(in the rows, 128 means zero)
Each path below is one point turned by a fixed rotation once a step. After each direction that follows a path, write how fast that rotation turns it, in degrees each step (0 if it stays still).
Each turn is a multiple of 5 degrees from 10 to 175, or 0.
Each row of a path follows its step; steps can be skipped.
Rotation 1:
step 5: [113 122 134 126 118 127 116 121 127 145 111 142 126 128 122 124 115 128
 139 116 123 131 139 139 132 127 134 130 137 118 123 115 129 136 130 128
 111 108 114 136 118 124 131 124 135 132 130 140 132 126 117 120]
step 7: [115 129 139 140 122 128 114 116 128 145 123 125 125 140 119 122 135 122
 129 131 133 132 126 132 125 125 141 131 124 129 125 137 138 142 126 142
 134 125 124 120 128 124 128 114 134 118 111 109 151 119 122 130]
step 11: [113 119 135 137 121 137 123 123 125 151 137 138 124 121 110 130 133 133
 128 137 127 132 122 118 135 135 158 122 135 110 130 114 130 127 121 127
 122 117 125 122 127 120 123 119 128 129 126 136 125 119 123 123]
step 17: [120 137 133 138 120 121 117 128 136 144 122 136 132 115 130 114 126 130
 132 120 123 137 126 135 139 122 128 134 133 108 128 128 135 131 125 127
 123 102 136 117 138 116 126 107 129 125 128 135 116 127 118 126]
step 19: [124 121 128 131 116 118 121 117 117 136 123 123 128 131 133 127 128 120
 140 139 125 132 132 135 125 111 125 128 129 120 125 137 147 152 134 131
 140 120 140 112 119 137 133 119 123 138 126 133 149 120 128 134]
step 20: [140 118 133 138 114 119 124 137 121 134 127 131 139 137 128 139 126 116
 138 135 126 132 121 128 112 123 125 150 127 117 131 140 129 132 112 131
 126 124 127 126 108 131 129 116 132 141 123 135 137 114 130 137]
step 25: [122 120 142 141 129 121 139 122 119 139 123 131 142 127 123 131 123 118
 133 128 133 127 122 112 127 135 130 117 137 130 126 140 144 140 128 144
 120 133 130 123 119 134 132 102 124 129 131 122 149 129 134 136]
step 26: [133 132 130 119 122 131 131 126 129 145 112 141 133 121 125 135 116 114
 130 129 126 116 123 124 120 129 132 127 141 136 138 144 128 132 128 125
 115 124 120 126 117 135 125 103 137 144 116 119 141 118 120 127]
step 31: [120 130 127 130 109 119 135 136 118 127 125 128 132 114 133 142 111 120
 134 130 120 121 118 130 124 131 122 126 140 130 129 125 156 137 134 121
 137 115 129 118 123 127 125 113 111 131 124 128 140 126 135 127]
[127 129 123 124 129 125 128 126 128 125 129 129 127 128 125 125 131 127
 129 130 130 126 130 124 127 128 131 130 128 127 130 127 127 134 132 126
 122 128 128 125 126 131 126 130 127 130 129 127 129 128 125 127]	100
[126 133 126 130 126 129 129 125 129 126 127 129 130 129 126 124 128 129
 124 130 128 131 127 133 130 129 133 128 128 127 131 126 129 127 124 130
 127 126 130 129 128 131 129 129 132 127 127 130 125 131 128 123]	65
[126 124 130 128 129 126 130 128 126 133 126 129 129 124 124 127 128 131
 127 131 129 128 133 128 132 124 129 128 131 129 127 127 130 133 129 129
 129 127 133 131 132 124 128 131 130 125 127 127 128 128 127 130]	175
[129 130 129 127 129 126 127 124 133 128 124 131 130 131 129 125 126 127
 131 125 128 127 128 128 129 128 126 122 125 129 124 130 129 129 128 127
 123 128 130 132 129 127 126 126 128 128 125 125 127 130 125 131]	35
Rotation 2:
step 0: [127 118 136 129 117 126 140 137 119 119 118 123 116 132 141 129 117 120
 137 113 141 123 136 118 119 142 131 139 144 122 123 117 130 141 117 132
 133 124 137 134 124 121 120 123 133 117 129 129 137 127 115 129]
step 2: [123 128 128 125 136 131 134 121 122 133 118 133 130 111 129 134 123 126
 136 135 125 121 128 113 131 119 118 135 119 129 134 117 142 115 145 128
 126 127 132 123 111 122 137 110 133 119 120 137 138 151 131 126]
step 6: [123 117 121 137 122 114 137 121 132 148 142 135 145 129 125 123 130 122
 143 114 126 127 142 126 137 127 122 135 132 136 114 127 132 131 124 125
 125 124 123 128 122 135 121 138 118 142 142 134 122 120 129 143]
step 7: [121 131 146 133 122 139 139 122 117 123 126 134 124 131 135 135 135 134
 111 121 107 118 118 120 129 130 140 123 133 131 117 123 141 141 125 123
 125 122 130 138 131 124 134 123 113 127 122 108 130 132 135 120]
step 8: [142 129 117 134 117 105 118 131 117 126 117 124 120 127 144 122 123 139
 132 141 121 121 134 143 130 121 136 136 123 129 126 112 122 128 127 124
 134 136 121 119 126 130 120 116 122 142 126 133 131 125 113 123]
step 11: [134 128 124 127 134 122 128 136 151 115 116 144 129 121 138 155 133 139
 141 125 123 132 133 139 126 115 120 126 121 127 119 119 117 123 138 134
 132 126 121 128 112 123 126 129 131 132 131 132 129 128 135 124]
step 15: [133 130 131 126 122 136 141 129 112 141 128 123 140 126 111 127 132 124
 124 125 129 119 111 120 124 118 122 139 107 132 128 117 142 120 127 120
 126 123 129 120 114 124 126 117 117 145 128 134 130 121 114 130]
step 18: [137 128 119 138 118 144 136 139 134 136 114 125 140 119 129 132 115 122
 132 122 137 103 130 128 120 115 123 133 132 116 136 115 120 133 132 121
 122 125 137 125 122 127 125 125 137 116 115 131 129 138 127 134]
step 28: [127 137 140 112 121 148 133 137 119 138 129 136 123 133 122 143 134 132
 117 128 119 127 127 121 141 123 112 140 126 118 130 141 131 125 118 131
 120 132 128 132 122 123 128 104 115 128 128 137 129 133 130 123]
[130 127 127 127 126 126 129 122 125 128 129 127 125 130 126 126 131 125
 130 127 126 128 127 128 126 131 131 128 130 129 126 125 130 132 128 129
 121 126 129 126 126 125 124 129 128 132 126 126 126 126 125 125]	45
[127 130 127 134 124 126 125 126 131 131 128 127 128 126 133 130 129 126
 127 126 127 126 126 125 129 129 130 127 131 127 127 128 128 126 132 126
 127 133 125 128 130 129 129 131 124 130 125 128 127 129 127 129]	25
[128 129 125 128 130 127 124 130 131 130 129 126 127 125 125 129 127 131
 128 128 125 126 128 130 127 127 127 129 127 127 128 124 130 126 132 126
 131 123 129 125 130 126 124 129 129 130 127 131 129 133 127 124]	115
[129 127 131 126 124 129 125 129 129 126 128 129 123 126 126 130 128 131
 131 125 127 129 128 122 128 126 130 129 131 129 129 132 131 132 129 128
 125 127 125 129 130 127 128 128 130 125 126 128 134 130 130 129]	155
[127 132 128 132 129 134 129 130 133 128 127 129 127 131 127 128 128 128
 124 128 126 130 129 131 127 123 129 130 126 129 130 127 128 130 124 129
 124 128 126 125 129 127 126 131 127 125 124 125 126 127 130 127]	170
[128 126 128 131 125 126 127 129 125 125 127 126 125 130 124 130 126 130
 124 126 129 122 131 130 129 126 130 130 132 130 130 127 125 128 127 127
 128 124 128 128 127 131 129 125 126 130 130 126 125 130 128 130]	40
Rotation 3:
step 3: [131 121 127 125 124 136 109 134 138 130 136 122 135 130 130 127 124 131
 127 121 125 119 127 122 121 126 130 133 138 135 113 122 118 114 130 120
 117 119 111 124 118 128 139 133 145 126 111 137 138 131 130 138]
step 4: [136 140 132 132 118 132 131 128 125 136 134 113 151 134 125 124 124 128
 133 123 123 116 131 121 125 124 123 114 135 123 123 118 124 130 130 126
 129 131 110 131 122 129 127 132 139 118 121 124 144 122 141 142]
step 5: [132 130 127 142 124 135 132 131 132 132 137 121 147 136 114 117 122 115
 124 128 133 121 127 125 132 121 131 131 135 114 123 121 140 125 132 116
 127 128 124 132 127 134 138 135 142 139 116 123 141 140 120 135]
step 10: [128 127 125 130 118 131 132 133 123 138 125 122 136 141 123 129 132 118
 126 130 113 129 125 126 119 130 134 121 129 134 108 118 126 126 136 117
 117 121 110 119 118 140 135 136 131 122 122 125 145 131 136 140]
step 12: [121 136 127 140 124 140 123 121 132 112 134 117 131 145 122 117 125 120
 127 112 129 118 127 126 108 130 132 131 137 124 115 129 135 117 133 130
 131 131 125 121 123 137 134 125 138 129 111 127 139 132 124 131]
step 20: [140 125 131 148 118 144 131 129 120 137 136 119 130 129 118 119 123 135
 119 128 123 113 132 129 125 137 132 121 126 127 122 126 131 135 129 122
 130 125 117 134 126 129 128 135 128 127 103 135 130 123 131 146]
step 22: [125 131 125 135 112 132 126 124 128 124 127 126 126 124 122 131 126 111
 133 124 126 124 129 126 123 120 137 133 129 129 118 128 143 128 127 131
 127 131 107 132 118 129 136 146 147 119 115 135 122 139 137 143]
step 23: [133 130 126 127 126 124 122 125 133 122 140 125 133 139 124 127 118 121
 114 116 127 128 140 123 118 122 135 132 140 130 117 119 123 122 130 126
 118 123 102 127 118 121 146 127 130 117 116 135 134 128 126 134]
step 25: [126 131 128 138 131 134 136 127 134 139 140 121 147 137 106 110 131 121
 128 125 129 129 132 128 127 128 128 129 141 127 129 129 135 110 139 121
 121 139 120 131 120 138 136 136 125 125 115 124 136 134 135 132]
[126 132 127 128 124 125 129 131 125 125 131 127 126 128 128 125 129 127
 129 128 127 131 126 129 126 129 126 127 127 130 123 127 130 130 125 130
 133 129 129 126 125 128 125 126 125 126 125 126 129 126 133 128]	175
[132 127 128 129 127 126 128 127 128 128 128 131 132 126 127 128 125 130
 126 126 131 128 131 128 132 129 125 125 128 131 129 128 133 129 129 130
 128 132 127 131 130 130 128 131 127 127 123 127 123 125 131 125]	160
[133 125 127 128 128 127 125 128 129 133 127 129 128 130 128 131 130 124
 125 126 127 129 122 131 130 128 126 131 125 128 128 129 128 126 126 128
 126 128 129 125 127 129 126 126 124 131 124 130 130 125 129 131]	100
[126 126 125 130 127 124 131 127 129 129 126 132 125 130 131 129 128 130
 129 130 131 123 127 125 127 124 128 126 128 131 127 123 131 128 127 130
 128 131 128 129 131 128 128 129 125 128 129 127 135 128 125 130]	130
[126 127 131 128 129 127 130 130 131 127 129 127 127 125 123 125 125 130
 125 129 128 131 126 130 128 128 130 134 131 129 129 125 129 130 123 127
 127 125 129 133 129 126 129 131 126 129 124 132 129 128 126 129]	125
[128 129 126 128 124 127 134 126 126 127 127 130 126 130 124 130 131 128
 123 123 128 130 129 126 130 127 129 126 127 128 131 126 127 126 128 128
 129 124 129 125 127 129 129 130 127 123 127 128 125 133 127 130]	25
Rotation 4:
step 0: [125 121 132 105 140 131 126 133 147 122 131 121 106 119 130 124 130 142
 125 125 125 127 127 113 126 118 131 118 131 129 131 128 136 125 129 122
 122 122 133 131 124 135 136 120 131 141 121 127 132 118 135 129]
step 8: [123 128 128 112 124 132 143 133 112 121 133 131 132 120 131 124 126 128
 137 135 129 133 131 132 136 129 131 131 137 120 115 132 136 129 140 124
 132 138 116 127 123 138 131 121 125 142 126 126 117 103 120 130]
step 16: [118 127 124 122 135 139 141 134 137 134 130 123 130 118 142 126 117 136
 124 125 138 132 137 130 111 124 128 117 124 140 129 132 128 126 133 121
 138 119 125 114 115 120 128 133 133 138 130 139 134 113 140 119]
step 17: [138 137 133 121 118 124 118 132 132 137 130 128 113 137 136 134 125 136
 125 129 149 134 116 129 127 130 112 127 138 148 135 129 135 125 120 119
 136 133 123 125 132 120 139 124 123 138 120 130 125 127 130 128]
step 18: [130 128 143 121 130 137 111 106 133 132 126 128 128 116 138 131 130 140
 117 131 126 133 139 126 129 116 113 112 127 127 130 128 121 133 125 138
 133 128 132 125 114 133 135 124 122 127 124 120 126 123 140 133]
step 19: [132 134 140 127 123 127 137 115 119 132 131 112 125 135 126 142 126 131
 137 125 120 119 123 125 120 117 124 121 141 130 154 125 126 133 129 122
 125 138 126 142 126 126 124 118 123 131 127 122 139 130 125 137]
step 22: [137 144 120 129 132 138 128 127 131 123 116 129 124 117 117 131 120 124
 125 115 132 136 122 140 131 137 127 141 110 142 131 121 125 135 132 142
 124 127 117 126 143 126 118 127 116 123 128 125 122 131 127 123]
step 23: [141 124 129 135 135 124 117 133 145 119 128 136 133 117 140 129 127 126
 132 120 115 124 131 117 133 122 116 145 128 126 136 126 136 120 131 143
 124 135 121 118 125 128 129 140 127 117 135 137 131 138 124 122]
step 28: [126 133 108 133 126 129 109 125 131 135 124 127 117 135 125 138 139 126
 134 130 127 113 124 122 123 133 138 133 122 120 127 126 133 124 121 132
 125 132 121 136 113 133 126 131 149 125 129 138 118 124 136 138]
[125 125 126 127 124 132 130 127 131 130 129 129 126 128 126 125 127 128
 124 130 133 126 128 130 127 125 125 127 128 127 130 125 126 126 125 122
 130 128 129 127 126 128 129 125 130 126 129 127 131 130 130 127]	20
[128 124 130 128 128 126 125 126 123 130 131 129 125 129 132 129 129 127
 131 127 127 128 127 134 124 131 125 124 128 127 130 126 129 124 126 128
 127 127 132 130 126 127 128 129 125 127 127 125 127 124 129 129]	45
[130 126 126 127 129 130 129 127 129 126 128 130 127 133 129 127 127 127
 125 130 126 126 127 122 120 127 129 131 128 129 132 129 129 127 125 127
 124 129 130 131 125 125 127 128 129 131 129 131 127 127 127 129]	155
[126 129 128 129 128 130 129 126 129 128 132 131 125 124 127 127 131 126
 127 127 130 128 131 126 126 130 125 129 126 124 127 130 126 128 132 130
 127 127 129 128 130 131 126 124 125 130 126 133 132 122 129 127]	175
[130 130 129 127 126 132 129 129 130 131 128 133 130 132 128 124 130 130
 129 123 128 128 129 129 131 131 126 127 126 127 127 130 131 129 126 129
 131 125 130 130 129 124 130 126 133 132 125 127 127 129 128 129]	90
[125 132 128 129 131 128 127 127 126 128 129 129 132 129 125 127 126 130
 126 130 130 130 127 133 126 130 129 130 128 130 136 133 128 127 130 126
 125 127 127 128 131 129 131 129 129 130 129 126 133 128 126 129]	140
